[[103 117 114 109 114 140 123]
 [120 124 145 149 129 113 137]
 [100 114 119 123 110 133 128]] → 110

[[125 137 126 125]
 [103 152 146 154]
 [134 158 132 146]] → 158

[[135 131 124 133 126 130]
 [128 135 110 140 114 126]
 [142 112 146 103 142 127]] → 103

[[125 130 128 121]
 [125 116 138 114]
 [115 126 105 125]] → 126

[[125 136 127 153 136]
 [129 129 113 140 112]
 [130 138 136 125 136]] → 136

[[139 110 118 117 135]
 [138 126 145 127 130]
 [124 132 105 134 147]] → 105

[[110  99  99 136]
 [117 126 101 119]
 [128 135 112 129]] → 135
---
[[133 129 129 151 101]
 [132 126 128 106 146]
 [131 127 129 122 131]]	128, 151

[[136 114 125 132 129]
 [116 132 100 119 143]
 [137 144 151 124 130]]	100, 151

[127 125 130  99 158]	130, 158

[[139 145 117 121 149]
 [132 106 153 144 113]
 [135 145 131 107 127]]	153, 153

[132 131 106 109 133]	106, 133

[122 118 142 126 156]	142, 156

[103 112 114 135 119 129 111]	135, 135

[[111 134 144 142 138 143 130]
 [120 130 134 136 137 135 134]
 [149 140 102 120 138 113 138]]	136, 149
---
[[137  99 112 125 140]
 [114 157 135 112 131]
 [103 145 127 119 146]] out 157

[[136 120 129 135 135 135 134]
 [142 136 123 118 123 135 120]
 [150 131 115 125 125 133 124]] out 136

[[138 141 130 128]
 [147 150 151 125]
 [135 136 115 134]] out 150

[[127 156 115 127]
 [127 155 116 126]
 [125 152 109 137]] out 155

[[109 117 118 112]
 [140 121 148 129]
 [122 101 118 149]] out 121

[[150 116 112 142 133 131]
 [137 134 127 120 124 133]
 [139 134 124 120 124 133]] out 134

[[119 136 141 128 128 121 128]
 [128 149 122 127 128 127 118]
 [118 136 139 111 140 118 113]] out 149
---
(147, 135, 134, 100, 123) gives 147, 100
(149, 145, 142, 105, 148, 126) gives 149, 105
((109, 148, 136, 131, 139, 138), (152, 102, 122, 136, 116, 128), (115, 143, 134, 132, 137, 136)) gives 152, 102
(142, 151, 126, 146) gives 151, 126
((111, 145, 143, 144), (132, 154, 120, 133), (119, 110, 139, 130)) gives 154, 110
(111, 106, 110, 105, 124, 141) gives 141, 105
((137, 156, 139, 135), (128, 110, 154, 106), (138, 133, 134, 136)) gives 156, 106
(122, 136, 148, 120, 143, 115, 155) gives 155, 115
---
[[108 158 131 150 152]
 [126 111 110 120 106]
 [101 154 131 142 146]] Answer: 131

[[133 115 119 119 132 148]
 [135 113 121 118 132 145]
 [132 117 118 120 131 150]] Answer: 120

[[125 131 128 124 126 125 124]
 [126 126 129 125 128 126 124]
 [120 115 135 115 130 120 106]] Answer: 130

[[146 111 112 150 119 152]
 [111 131 143 123 142 119]
 [128 117 127 146 138 141]] Answer: 146

[[142 128 117 114 147]
 [102 144 130 110 104]
 [116 127 135 133 144]] Answer: 135

[[121 124 116 134 141]
 [127 128 102 125 141]
 [127 127 104 126 141]] Answer: 104

[[134 141 119 139 133 121]
 [125 114 122 117 131 129]
 [157 139 115 127 134 124]] Answer: 127

[[102 136 123 127 128 129 126]
 [117 123 125 129 127 128 127]
 [126 133 131 129 130 128 129]] Answer: 130

[[124 141 122 127 125]
 [134 117 129 154 125]
 [130 129 137 125 127]] Answer: 137
---
[154 104 134 110 149 106] value 110

[[105 117 113 113]
 [108 113 115 108]
 [114 143 137 125]] value 143

[[125 106 147 140]
 [112 152 103 131]
 [127 124 141 127]] value 124

[134 148 157 102 140 116 114] value 140

[[147 126 121 151 132 103 134]
 [119 133 143 129 125 106 137]] value 125

[134 100 140 128 146] value 140

[145 155 113 137 149 104] value 137

[106 116 137 137 125 144] value 137
---
[101 133 132 143 130 146 149] --> 149, 101

[[124 150 107 140 153]
 [130 119 137 124 117]
 [133 103 152 115  99]] --> 153, 99

[148 106 101 155 110] --> 155, 101

[122 154 137 131 127 126] --> 154, 122

[121 128 132 115 125 105 128] --> 132, 105

[129 123 104  98] --> 129, 98

[156 131 102 116] --> 156, 102

[112 146  98  99] --> 146, 98

[102 116 129 110] --> 129, 102

[101 125 137 102 119 106 108] --> 137, 101
---
144  147  124  115  116  150 out 150, 115

137  147  133  131  127
149  137  121  127  120
out 149, 120

125  150  106  117  138  122  120 out 150, 106

106  108  129  126  141  111  132
124  124  128  128  132  124  130
out 141, 106

123   99  115  138  120  126 out 138, 99

117  125  123  152  151  129
147  130  120  103  148  129
out 152, 103

126  134  122  134  124  140
116  139  145  154  139  140
124  125  144  135  141  127
out 154, 116

127  101  121  126 out 127, 101

108  125   99  124  112  144
127  119  132  130  153  134
out 153, 99

149  130  119  149  137  137  156 out 156, 119
---
Input: [134 137 154 139 157]
Output: 139
Input: [100 146 105 103 106]
Output: 103
Input: [129 146 148 104 116]
Output: 104
Input: [128 112 150 151 127]
Output: 151
Input: [136  99 149 100 145]
Output: 100
Input: [104 129 124 118 136]
Output: 118
Input: [116 101 142 130 125]
Output: 130
---
135  130  116  128  129  122  152 ==> 128, 152

108  121  113  148  156  140  127 ==> 148, 156

116  117  114  122   99  129  114 ==> 122, 129

142  118  124  124  153 ==> 124, 153

152  126  118  129  117 ==> 118, 152

134  133  127  100  129
135  132  126  109  130
129  130  129  127  129
==> 126, 135

130  107  135  132  133  110  130 ==> 132, 135

140  109  126  128  124  130  137
132  153  125  133  126  138  143
120  125  133  133  121  123  128
==> 133, 153

127  111  129  110  158 ==> 129, 158
---
[[119 120 128 126 134 129 132]
 [114 105 129 129 136 124 133]
 [119 122 136 132 128 129 136]]	128

[[139 131 148 133 139 131]
 [142 133 155 135 148 134]
 [135 134 154 140 149 135]]	140

[[105 103 138 144]
 [126 134 143 128]
 [116 122 134 141]]	122

[[135 123 112 141 132 123 114]
 [150 136 126 146 128 131 117]
 [132 129 118 148 134 136 112]]	134

[[109 151 150 150 151 109 150]
 [113 146 145 145 145 113 145]
 [110 148 148 148 148 110 148]]	148

[[114 132 133 113 119]
 [117 156 149 125 129]
 [135 133 115 129 119]]	115
